128 stands for zero in the data rows.
Each pair is two rows. How far apart are they, by a hidden measure? 0 means very close, and 30 very far. Two or three weighted sums of its numbers give each row a place; it is the straight-line distance between the places.
[175 146 155 164  72 115 117 109 145  93]
[118 147 130 120 107 109 111 145 129 108] -> 10
[126  78 121 103 126 148 151 126 166  99]
[118 151 128 139 126 145 106 139 136  99] -> 11
[133 130 124 136 125 136 173 122  87 120]
[129 141 126 144 106 153 128 122 138 126] -> 7
[ 85 143 132  89 137 112 128 156 123 120]
[ 79 139  87 127 123  72 118 169 121 123] -> 11
[ 87 161 126 124 125 103  99 145 142 115]
[ 69 136  96 112 130  52 109 185 129 119] -> 7
[127 116 130 139 169  96 106 118 129 182]
[ 91 170 109 103 131  95 119 162 132 128] -> 11
[116 105 112  91 135 108 114 169 138 154]
[133  99 125 114 171 140 141 124 129 159] -> 3
[128  98 126 133 164 146 160 114 122 161]
[111 125 113 134 140 146 172 140 171 147] -> 7
[119 113 140 147 150 181 146 110 134 104]
[110  78 109 119 146 120 139 118 113 142] -> 9
[118 116 131  79 171 164 151 102 136 137]
[113 138  87 123 121 109 102 137 132  83] -> 21
[147 144 140 159 129 124 148 122  84  99]
[113  92 100 102 146 103 133 139 132 146] -> 19
[136 118 172 162 123 148 122 100 119 110]
[125 155 140  80 111 138 120 137 130 115] -> 21
[123 125  93 110 128 136 129 122  91 112]
[114 149 108 116 126 139 137 112  87 123] -> 1
[128 102 126 118 168 120 134 120 126 168]
[ 97 114  56 115 155  94 151 131 116 131] -> 6
[128 116 153 135 141 142 133  91 100 130]
[113 120 103  79 198 166 146 115 146  76] -> 20
[115 131 116 148 104 129 128 152 146 106]
[142 138 121 134 147 123 154 124  83 107] -> 4
[110 132 135 146 126 137 135 118 166 134]
[116 137 136 159 154 117 145 139 172 133] -> 5
[121 127 163 121 126 162 139 134 136 130]
[ 94 187 125 108 120  60  98 176 106 101] -> 12
[116 113 160  97 117 132 104 121  98 107]
[150 116 144 107 150 143 143 102 121 163] -> 17
[ 97 127 121 165 124 150 150 119 166 138]
[144  94 156 140 145 139 109 104 121 123] -> 9
[136 148 127 113  95 128 122 155 149 156]
[135 132 137 194 107 141 137 119 125 101] -> 26
[127  90 109 107 161 131 144 119 123 149]
[100 141 106 138 144 138 173 139 143 146] -> 2
[127 137 144 111 103 123 127 137 137 129]
[121 142 123 140 126 125 127 134 153 141] -> 3
[153 122 168 153 112 141 126 109 139  90]
[142 132 132 150 129 131 140 116  88 103] -> 6
[155 118 136 147 129 119  80 168 153 183]
[142 176 142 114  89 121 139 143 124 123] -> 11
[140 156 131 127 136 148  77 133 122 143]
[109 114 111 138 145 152 176 132 161 142] -> 11
[147 113 132 114 120 149 126 132 139  88]
[119 132 144 163 128 117 120 128 170 127] -> 6
[121 137 120 118 115 120 143 139 132 132]
[133 162 150 117 119 157  95 121 132 117] -> 11
[147 142 133 147  82 131 132 108 125 122]
[ 93 117 107 119 133  82  99 189 144 141] -> 5
[107 150 151 174 114 143 138  74 134 141]
[148 139 145 156 119 133 144 125  88 107] -> 10
[147 149 166 170  85 121  99  82 145 127]
[141 122 148 163 124 149 135 129  99  83] -> 5
[132 144 122 134 134 148 169 123  87 119]
[148 131 155 145 150 148 155 106  98 114] -> 6
[112 126  98 102 118 135 158 119  87 137]
[ 92 120  82 103 123  60 125 165 138 132] -> 3
[127  97 141 193 136 109 140 114 137 123]
[114 108 110 143 125 160 163 134 116 118] -> 15
[137 171 124 142  78 116 131 118  89 123]
[135 132 147 168 100 113  99  84 137 142] -> 6
[129 144 102 143 135 149 150 121 114 156]
[137 118 175 151 125 136 115 103 108 124] -> 16
[143 115 128 141 158 125 160 116  77 126]
[106 140 109 144 145 132 141 121 137 139] -> 11
[119 127 154  90 108 131 112 119 100 107]
[129 180 156 124 108 164 105 142 136 124] -> 5
[141 143 141 121  97 125 155 116 118 128]
[132 143 110 131 131 151 163 121 111  92] -> 8
[128 103 139 108 144 155 151 106  88 115]
[133 155 143 119  99 134  87 125 131 107] -> 7
[103 130 128 133 150 144 168 144 159 129]
[119 152 129 126  98 116 151 142 133 145] -> 5
[143 154 118 116  96 126  98 157 154 153]
[153 183 148 121 139 126  81 140 118 104] -> 18
[124 103 122 120 155 136 141 128 132 173]
[ 64 156  95 117 127  95 114 173 133 139] -> 10
[112 127 129 124 131 133 159 128 148 135]
[ 97 135 120 149 132 145 143 122 174 136] -> 5
[121  84 109 100 135 112 149 125 124 130]
[115 147 104 138  97 114 154 135 157 125] -> 1
[175 192 133 179 152 168 101 116  93  81]
[143 113 138 158 118 152 137 129  96  87] -> 8
[147 129 128 119 144 135 144  98 104 160]
[127 100 117  81 122  89 108 150 142 153] -> 6
[122 118 117  80 145 147 155 130 172 110]
[152 114 147 141  91 122 106 135 144 110] -> 22
[146 127 135 107 181 125 146  85 115 140]
[150  98 146 189  97 109 118 117 147 120] -> 20
[153 109 132 108 114 105  79 185 172 188]
[145  93 166 136 129 127 116 109 121 123] -> 22
[117 118 124 114 169 116 130 120 133 144]
[105 136 116 147 153 131 155 116 163 134] -> 1
[135 149  91 142 159 136 141 130 134 138]
[150 153 151 138 141 153  90 140 128 141] -> 4
[114 108 132 148 157 117 105 118 126 164]
[120 110 117 120 129 122 107 139 129 135] -> 5
[143 106 131 129 122  78  84 183 176 182]
[175 128 139 144 113 137  71 170 136 142] -> 10
[145 129 142  99 114 117  83 160 161 177]
[129 129 107 133 103 165 132 138 121 118] -> 12
[125 120 103 100 122 144 149 104  87 131]
[151 124 159 162 117 139  99  95 117 118] -> 18
[113 128 122 155 141 127 147 138 162 129]
[166 155 164 145  73 128 116 115 132 103] -> 7
[114 140 117 137 128 118 134 123 136 141]
[159 131 128 140 122 147  71 173 130 141] -> 8
[144 126 161  82 146 142 145 129 108 115]
[151 116 156 150 120 167 157 101  80 114] -> 15
[174 155 163 165  69 109 116 103 139  95]
[115 144 133 160 142 137 138 120 166 119] -> 11
